Questions about the grid below. Counting starts at 1.
1) The top-left entry?
2) The entry in the top-right corner?
3) The bottom-left entry?
4) The entry directly below the smallest entry?
5) The entry just right of 2803?
6) The entry just right of 2558?
7) The entry in row 2 and column 2?
8) The entry in row 1 and column 2?
[[5608 4064 5187 6025 3433 5756 2558 2188 8232]
 [5302 3460 4707 5287 3861 5085 3190 2803 6848]]
1) 5608
2) 8232
3) 5302
4) 2803
5) 6848
6) 2188
7) 3460
8) 4064

a = [-1.38 -1.32  1.08 -2.94 -1.96  3.71 -3.77 -3.36 -4.22  4.81 -6.01 -5.59]
Report the entry just left of -2.94.
1.08
Report the entry just right of -3.77.
-3.36
Report the entry just right of -6.01.
-5.59
The entry just right of 1.08 -> -2.94

W =
array([[ 4.11,  4.04, -3.71, -0.50,  4.74, -4.45, -4.36, -5.29, -5.28,
         4.18, -4.28, -3.79],
       [-2.29, -1.35,  2.36, -0.27, -2.49,  1.61,  2.24,  2.37,  3.16,
        -4.07,  2.57,  2.86],
       [ 0.58, -1.28,  1.11,  4.89,  3.03, -1.74, -0.93, -1.90, -7.73,
         5.87, -5.79, -4.91],
       [-0.15, -1.00,  1.87,  3.01,  1.21, -0.57,  0.48, -0.36, -1.54,
         0.46, -0.99,  0.32],
       [ 2.65,  2.85, -2.28, -0.23,  5.57, -6.38, -3.85, -6.05, -3.81,
         4.78, -4.47, -4.71]])
Report the maximum.
A: 5.87
The entry just left of -4.91 is -5.79
The first entry in reading order -> 4.11
Report the entry just right of -4.36.
A: -5.29
The second entry in reading order is 4.04
Report the entry just left of 3.03.
A: 4.89
Report the entry just right of -5.79.
A: -4.91
The entry just right of -0.99 -> 0.32
The entry just left of the largest entry -> -7.73
Report the entry just right of -1.74.
A: -0.93
The entry just left of -3.81 is -6.05
The second smallest entry: -6.38
Report the entry just right of -0.27.
A: -2.49
Report the second largest entry.
A: 5.57
Report the entry just right of 1.21.
A: -0.57
The entry just right of -0.57 -> 0.48
The entry just left of -4.07 -> 3.16

arr =
[[-1.06  0.32  0.71 -0.15  0.10 -0.54  0.23  0.01 -0.26 -0.59 -0.44 -0.21
   0.51  0.23 -0.82  0.25]
 [-1.06 -1.70  2.34  0.20  0.43  6.19  0.48  2.45  0.45  0.43  3.83 -0.84
  -2.20  0.93  0.21  0.36]
 [-1.83 -0.01  1.25 -0.42 -0.01 -0.54  0.48  0.01 -0.40 -0.99 -0.44 -0.06
   0.96  0.46 -1.86  0.36]
 [-1.83 -0.01  1.25 -0.33  0.21 -0.54  0.60  0.01 -0.54 -0.99 -0.44 -0.21
   1.41  0.46 -1.86  0.47]
 [ 0.47  0.32 -0.38 -0.06 -0.22 -1.66 -0.15 -0.48  0.03 -0.18 -0.44  0.10
   0.51 -0.24 -0.13  0.03]
 [-0.29 -0.69  1.25  0.12  0.10  2.83  0.23  1.48  0.31  0.22  1.69 -0.37
  -0.85  0.46  0.21  0.25]
 [-2.21  0.32  1.25 -0.42  0.10 -0.54  0.60  0.01 -0.69 -1.19 -0.44 -0.21
   1.41  0.70 -2.20  0.59]
 [-1.06 -0.01  0.71 -0.15 -0.01 -0.54  0.35  0.01 -0.26 -0.59 -0.44 -0.06
   0.51  0.23 -1.17  0.36]
 [-0.29  0.32  0.16  0.12 -0.01  0.58 -0.03  0.01  0.03  0.02 -0.44 -0.06
   0.06 -0.24 -0.13  0.14]
 [ 1.24  1.67 -2.56 -0.15 -0.76 -6.15 -0.40 -2.43 -0.40 -0.59 -3.99  0.72
   1.86 -1.19 -0.48 -0.42]]
Report the first entry in reading order.
A: -1.06
Report the 2nd entry in reading order.
A: 0.32
The entry just left of -1.66: -0.22
Report the entry just left of 0.45.
A: 2.45
The 4th entry in reading order: -0.15
The entry just left of the largest entry: 0.43
The 3rd entry in reading order: 0.71
The 5th entry in reading order -> 0.10
The entry just left of -0.37: 1.69
Report the smallest entry.
A: -6.15
The entry just right of -2.43 is -0.40
Report the entry just right of the largest entry.
A: 0.48
The entry just left of the smallest entry: -0.76
